Each path below is one point turned by a fixed rotation once a step. After each direction that follows a path, write how fast that rotation turns it, in degrees a step (0 if it stays still).
Each turn is a multiple of 5 degrees from 10 to 175, or 0.
Each row of a path follows its step; steps can be skipped.
path 1
step 0: [  0  16  11  -7   5  15  17 -24  26  -6  19  -7  -4 -10  11  10   8 -16
  13 -15   2 -15  24   8   2  15 -20 -13  22  14   2  -5  -5   0 -16   0
  13  -1  -9  -6   0  14  21 -18   7   4   4   9 -24   9  -8  -9 -10  12
 -20  -4 -17  40  10]
step 1: [  2  25  -4   4  16  14  -5  -8 -20 -16  26  -2  -6 -19  -9   5   9 -12
  13   7   2  31  11   0  10  12 -34   7  23  21  10   5  -1  -6 -25 -16
  -6 -12  -6  -8   6  10 -12   0  14  -4 -33  -6   8 -13   4  -1  19  -2
  -7  -2 -11  24 -12]
step 2: [ -5  -5 -12  13  19   0  17  15  12  -5  -6 -11   5 -13 -14  -1  26 -22
   8  -6  23   8  18 -15  33  14 -19   4   1   3   6  -1   1   0 -26   9
   3  -9  12 -38 -11  26  -2   3  12  23   8  -4  -4  -9 -18  -5  -1 -12
  -1   8   5  14  14]
step 3: [ 11   1   2 -13  13  10  19 -19   3   8   3  -8   5  -8 -20   5  23 -23
 -22 -10  19   2   2 -21 -27  30 -26 -14  -7  -2   4   6 -21 -21 -20  -4
   9   6 -19 -11  10   6   6 -23  10 -11  -7 -12 -18  -1  -9  10   5  -7
   3   5  -7  23   8]
step 4: [ -8  11  -7   4  16   0   2  -2 -24   0  13 -16 -14  16  -2  12   7 -11
 -18   6  13   4  -1 -10   0  13 -24  13  21  -8  41   3  28 -27  -1 -13
   6   7   8 -27   2  23  -1   6  11 -19 -17 -20  -2  -2  -4   7  13 -13
 -14  -1  16   5   7]
step 5: [-29   3  20  10  19   4  -2   3 -15  18  10 -11  15  -8 -10   8  16 -13
  -2 -26  35  10   8 -12  -1  15   2 -20  12 -31  -4   2   9  -4  10  12
   3  -5   0 -21   5  26   7   1  16  11  10   5  12  11  -8  11  -5  -6
 -18  23  10  14  16]
step 6: [-19   1  14  -7   8  20  -5  -4  -7  11   3 -19   0 -14 -13   6  12  -3
  -2  11  12  26   5 -22 -16  32  15  -1  13  19   7  -2  -2 -24  22   2
  10  -3  -1  -7  -6   6 -13 -32   0 -32   7  -3 -13  15  -9  26  22  -3
   6   4 -11  10  12]
step 7: [-12  -8  -5  20   9  19  13  20 -22  12  14   4  -5 -20  -1  21  10  -2
 -28  16   1  -9 -10 -12  13   9 -14  13  26  -1  12  -8  28 -10  27   8
  -8 -20  -1  -8   1  22  22 -12   3  -1   7   3 -13  20  -1 -11  29  -1
   3   7   9   2   0]
step 8: [-15   5  17 -11  12   3  -9   7 -13  19  -4 -24   3   6 -22  25  28  -6
 -25  12  16 -10   8  -5   0   6   2 -16   6  24 -17 -18   4   0   3  12
   9 -24 -11  -4  11   5  15  14  -3  11   9  22  11  26  14  10   9  -4
 -21  11 -16  19   6]
step 9: [-17  -5  14  -8  -7  -5 -12   4   9 -24  24 -10 -10  -3   1   6  17  -3
 -18  32 -10   8   7  -4  13   9  -4  -3  13  28  -5   7 -21 -16  32  -8
  -2  12   0 -14  19  23  -3 -10  -1   4   3  -4 -10  35  -6  17  20 -23
  -7  -2  -8  11  -5]
Directions:
[ 3  0 -5  6 -3 -1 10  7 -3 -1 -4 -1  1 -3 -3 -1  2  3  0  1 -4  6  3 -7
 -1  0  5  0  0  1 -4 -4 -1  0  1  5 -5 -5 -2  0 -5 -1 -2 -1  7 -2  0 -5
 -5 -2 -4  1 -2  3 12  2 -4  0  0] : 85
[ -3   1  -3   1  -3   5  -3  -2   0   4  -5  -4  -2   3  -1   6   6   5
   3   2   0   8  -3  -4  -4  -6   2  -1  -2   3   3  -7  -7   2   1 -10
   2  -1   1   4   3   0   2  -2  -1  -2  -3  -1   2  -9   0   2   4  -5
  -2  -5   1   3  -2] : 145
[ 2  1  6 -1  2  4  9 -1 -1 -3  1  2  2 -3  0 -1  2 -3  4 -5  9  1 -3 -4
 -2  2 -4  3 -5  5  6  5  2  0  1 -3 -9  3  4 -1 -6  0  2  3  0 -2 -3 -3
  2 -6  2 -3 -7 -3 -3 -2 -5  1  5] : 25
